[[129 130 129 127 129 127 131 127 128 130 128 128 128]
 [117 142 128 131 132 133 141 121 129 139 123 135 105]
 [121 123 128 149 138 144 140 109 134 118 118 124 124]
 [131 128 129 128 129 127 128 129 128 128 129 127 133]
 [122 124 128 146 137 142 138 114 134 119 120 126 125]
 [132 129 130 124 127 124 127 132 127 131 131 129 131]]
:
[[121 123 128 149 138 144 140 109 134 118 118 124 124]
 [122 124 128 146 137 142 138 114 134 119 120 126 125]
 [131 128 129 128 129 127 128 129 128 128 129 127 133]
 [132 129 130 124 127 124 127 132 127 131 131 129 131]
 [129 130 129 127 129 127 131 127 128 130 128 128 128]
 [117 142 128 131 132 133 141 121 129 139 123 135 105]]

[[120 142 138 150 135 120 138 134 141 148 114]
 [129 124 127 119 123 124 123 130 126 116 134]]
:
[[129 124 127 119 123 124 123 130 126 116 134]
 [120 142 138 150 135 120 138 134 141 148 114]]

[[126 127 147 129 130 128 111 129 128 128 127 157 128 130 129 129]
 [129 123 130 132 137 131 128 127 127 125 127 130 131 128 125 128]
 [127 129 128 128 128 128 127 128 128 128 128 128 128 128 128 127]]
:
[[129 123 130 132 137 131 128 127 127 125 127 130 131 128 125 128]
 [126 127 147 129 130 128 111 129 128 128 127 157 128 130 129 129]
 [127 129 128 128 128 128 127 128 128 128 128 128 128 128 128 127]]

[[110 125 129 120 138]
 [121 121 122 128 141]
 [125 130 119 126 118]
 [121 126 134 103 148]
 [139 139 124 135 110]
 [130 134 119 134 114]
 [129 120 131 129 142]]
:
[[129 120 131 129 142]
 [121 121 122 128 141]
 [110 125 129 120 138]
 [121 126 134 103 148]
 [125 130 119 126 118]
 [130 134 119 134 114]
 [139 139 124 135 110]]

[[146 141]
 [152 139]
 [146 131]]
:
[[146 131]
 [152 139]
 [146 141]]

[[143 113 132 126 110 143 116 113 139]
 [128 129 129 128 129 129 128 128 129]
 [118 128 118 123 129 121 113 115 143]
 [136 115 106 147 142 140 111 129 116]
 [129 126 129 127 125 129 129 128 124]
 [138 118 131 126 114 138 121 118 135]
 [117 135 142 109 112 116 136 122 137]
 [124 121 118 128 128 124 121 126 119]]
:
[[143 113 132 126 110 143 116 113 139]
 [136 115 106 147 142 140 111 129 116]
 [138 118 131 126 114 138 121 118 135]
 [124 121 118 128 128 124 121 126 119]
 [129 126 129 127 125 129 129 128 124]
 [118 128 118 123 129 121 113 115 143]
 [128 129 129 128 129 129 128 128 129]
 [117 135 142 109 112 116 136 122 137]]

[[146 104 131 148 121 112 126 118 119 136 120 141]
 [131 130 128 125 125 130 128 132 124 129 127 129]
 [133 118 136 124 107 140 142 123 131 111 118 140]
 [149 127 105 112 138 137 115 149 116 127 137 110]
 [132 126 131 130 128 128 129 130 130 125 127 132]
 [142 107 130 142 126 117 126 125 127 132 120 136]]
:
[[146 104 131 148 121 112 126 118 119 136 120 141]
 [142 107 130 142 126 117 126 125 127 132 120 136]
 [133 118 136 124 107 140 142 123 131 111 118 140]
 [132 126 131 130 128 128 129 130 130 125 127 132]
 [149 127 105 112 138 137 115 149 116 127 137 110]
 [131 130 128 125 125 130 128 132 124 129 127 129]]

[[133 141 152 137 127 133 128 130 145]
 [120 145 145 118 114 134 127 139 127]
 [113 135 124 125 106 142 134 134 118]
 [116 126 117 120 117 144 122 123 109]
 [144 124 122 150 140 128 141 129 133]
 [142 139 138 118 137 120 133 149 121]
 [123 133 123 108 123 131 124 139 105]]
:
[[144 124 122 150 140 128 141 129 133]
 [116 126 117 120 117 144 122 123 109]
 [123 133 123 108 123 131 124 139 105]
 [113 135 124 125 106 142 134 134 118]
 [142 139 138 118 137 120 133 149 121]
 [133 141 152 137 127 133 128 130 145]
 [120 145 145 118 114 134 127 139 127]]

[[125 128 146 130 130 146 132 123 128 109 127]
 [123 127 141 125 129 135 126 123 113 113 133]
 [132 131 142 128 133 131 120 135 123 115 134]
 [118 133 144 127 135 126 126 132 124 116 124]
 [122 124 115 123 152 124 128 125 136 102 127]
 [126 118 139 119 134 126 128 130 135 117 121]]
:
[[126 118 139 119 134 126 128 130 135 117 121]
 [122 124 115 123 152 124 128 125 136 102 127]
 [123 127 141 125 129 135 126 123 113 113 133]
 [125 128 146 130 130 146 132 123 128 109 127]
 [132 131 142 128 133 131 120 135 123 115 134]
 [118 133 144 127 135 126 126 132 124 116 124]]
